which system made each run
In the rows, zero is written as 128.
G, run 1 (8 x 28)
[[ 94 133 149 120 149 148 130 129 136 140 142  67 145 111  81 216 103 108
   84 139 115 113 159 175 147 128 120 138]
 [119 116 136 150 137 148 146 120 120 154 157 101 135 150  82 173 112  74
   73 113  96  85 124 173 152 123 141 157]
 [142 113 110 166 118 128 145 123 124 156 157 140 123 172  87 116 122  61
   85  97  90  75 103 142 159 114 169 154]
 [145 128  92 161 103  99 126 126 135 145 144 163 112 169 113  64 122  69
  115  87  92  66  99 114 144 122 172 153]
 [135 154  78 151  99  85 103 137 156 127 125 157 109 149 140  46 110 104
  143  96 108  74 112  95 144 129 164 142]
 [102 178  82 132 104  82  80 128 161 107 118 142 119 101 147  86 106 140
  164 121 135  92 134  89 141 129 144 124]
 [ 82 185 106 104 118  90  83 126 157  97 113 116 134  62 148 148  93 171
  152 127 145 114 170 111 144 137 129 115]
 [ 75 163 123  99 140 113 102 118 140 119 124  98 149  50 118 213  87 173
  127 145 141 132 182 131 135 132 119 125]]
F, run 2 (8 x 28)
[[144  83 181 122 166 159 142 117 130 169 107  69  97 171  97 147 142  90
  101 152 121 132 137 156 113 151 105 122]
 [129 104 155 142 144 154 108 149 171 151 136  67  80 193  98 115 117  60
  111 139 121  82 115 166 145 122  87 123]
 [112 145 119 147 116 128  67 162 181 137 146 104  97 167 128  97  95  66
  135 121 137  57 118 152 167  98  94 139]
 [106 177  95 138  95 109  69 159 166 102 153 145 124 111 150  82  97 115
  160 104 146  75 128 114 179  92 119 134]
 [103 175  87 114  81  98  98 128 121  82 141 164 155  75 168 114 113 173
  168 115 149 129 139  93 155 109 139 126]
 [134 151 106 109 107 112 147 115  70  97 125 180 163  75 168 135 139 206
  156 124 151 178 136  92 122 120 152 124]
 [147 105 138 110 134 145 181 101  56 127 120 154 152 101 146 159 166 194
  128 132 133 201 129 108 100 140 146 127]
 [160  77 161 123 151 157 180 102  80 152 114 124 125 146 119 149 171 132
  103 140 109 182 116 141 103 150 140 133]]
B, run 3 (8 x 28)
[[151 119  99 163 104 143 164 118  80 142 162 187 156 137 122 129 138 107
   98 100 102 110 108 134 152 100 175 166]
 [169 117 102 154  97 128 155 124  98 126 138 197 132 153 151  59 154 113
  135  98 108 124  82 101 140 108 171 146]
 [166 123 112 141  98 112 113 132 127 114 112 173  99 161 173  17 159 122
  186 112 142 119  90  83 130 120 131 117]
 [130 144 127 113 111 110  75 142 160 106 111 130  89 140 171  45 135 136
  191 129 154 125 124  92 130 125 100  91]
 [ 99 167 137 107 132 113  66 137 173 111 102  78  98 107 145 123 102 146
  171 150 155 113 156 124 135 135  84  90]
 [ 71 160 132 108 143 116  89 132 159 126 121  73 131  80 106 199  84 140
  113 145 129  93 183 144 145 140 109 117]
 [ 88 147 118 131 138 123 131 114 132 141 133  83 149  83  85 220  87 122
   74 132 112  95 163 160 154 142 150 142]
 [121 117 111 154 124 126 166 104  97 156 143 125 152 118  88 176 123  98
   67 109  80  90 132 150 143 143 186 161]]
D, run 4 (8 x 28)
[[133 110 180 101 149 168 121 141 109 109 115 104 120 132 156 151 150 168
  155 163 177 192 133 137 112 123  65 102]
 [130 100 182 110 145 194 125 149 109 121 145 109 123 145 144 156 142 135
  138 148 171 178 124 168 127  90  64 115]
 [149  97 165 130 127 194 132 150  90 126 167 144 135 157 147 147 147 112
  132 133 152 156 114 172 149  71  77 140]
 [156 102 143 143 108 180 143 151  65 126 180 183 154 159 160 124 155 121
  139 114 152 151  96 157 156  54 102 146]
 [156 130 116 138  97 153 138 149  76 102 170 205 149 132 174 100 157 148
  156 114 153 163  95 121 143  67 118 144]
 [143 135 120 115  96 137 134 137  77  92 147 191 157 110 185  99 154 178
  174 118 159 177 106 107 136  87 122 130]
 [140 140 130  96 113 138 130 130  85  91 120 161 147 102 176 122 150 203
  178 144 163 196 134  93 113 114 113 103]
 [134 128 156  94 137 155 134 126  98 105 112 120 138 102 166 149 156 201
  161 156 174 205 155 111 103 132  98 102]]

runs to name
run 5 (4 x 28)
[[ 95 177 103 118 121  77  91 116 166 110  92 118 118  88 143 105 107 163
  159 134 140 109 155  76 127 160 136 104]
 [ 88 161 118 116 132  78  92 114 176 126  94  76 113  95 109 143  87 138
  122 141 112  96 165 109 125 176 142 113]
 [ 97 139 120 132 144 100 108 104 165 156 108  65 108 118  71 169  89  96
   88 132 101  75 163 140 134 170 149 131]
 [115 121 126 157 143 120 129 119 151 167 138  85 115 150  78 153 102  68
   71 123  90  69 129 161 144 148 147 148]]
 -> B
run 6 (4 x 28)
[[142 139 104 152  91 138  85 164 152 121 158 158 120 179 144  64 112  65
  141  95 125  61 102 132 179  73 116 147]
 [133 164  78 150  91  99  98 137 137 111 147 182 131 125 159  61 113 117
  152  96 133  79 107  95 159 101 160 145]
 [125 160  85 126  97  82 128 105 109 108 107 169 142  88 146  93 130 175
  164 115 128 132 135  71 131 144 178 123]
 [133 131 118  97 136  97 157  90  91 127  96 142 138  71 143 126 157 210
  143 143 129 174 138  86  92 168 155 110]]
 -> F
run 7 (4 x 28)
[[176 102 136 139 116 154 169 121  74 118 146 190 135 156 173  87 177 147
  147 111 140 180  86 112 127  91 128 137]
 [160 120 139 116 112 137 134 133  89 110 114 178 119 144 188  66 172 169
  180 128 160 186  98  92 117 112 114 103]
 [131 146 141 101 121 124 102 124 120  98  97 128 115 108 176  95 154 192
  183 146 165 176 133  90 110 136 100  92]
 [ 98 146 151  94 143 109 106 118 134 108  89  88 116  82 142 148 123 190
  163 163 158 165 158 106 102 167 101  90]]
 -> B
run 8 (4 x 28)
[[175  85 138 124 129 142 182 102  72 136 114 158 124 150 151 104 179 157
  135 125 120 189  96 100  97 141 145 130]
 [174  79 151 134 142 138 173 100 104 159 103 117  94 179 124  85 178 121
  119 140 104 152  98 109  96 167 147 118]
 [151  97 159 132 149 132 142 107 152 162  94  87  69 183 109  77 150  89
  123 134 103 117 109 117 120 172 131 114]
 [122 131 149 128 147 116 101 126 183 140 107  75  65 177 112  80 123  80
  142 131 121  92 122 122 119 157 113 101]]
 -> F
run 9 (4 x 28)
[[160 106 121 160 105 149 126 145 128 142 156 143 103 201 130  71 140  56
  114  98 108  84  82 147 160  90 131 156]
 [148 138  85 160  98  95 117 132 151 141 132 156 108 159 128  51 120  75
  127  99 102  60  97 105 148 123 171 149]
 [120 167  78 137 104  71 116 109 157 125 102 144 115 117 126  83 121 131
  138 112 102  98 130  76 122 158 175 133]
 [106 159 109 103 127  72 119  99 134 121  85 115 122  70 136 125 126 190
  156 139 130 147 150  79 101 178 159 105]]
 -> F
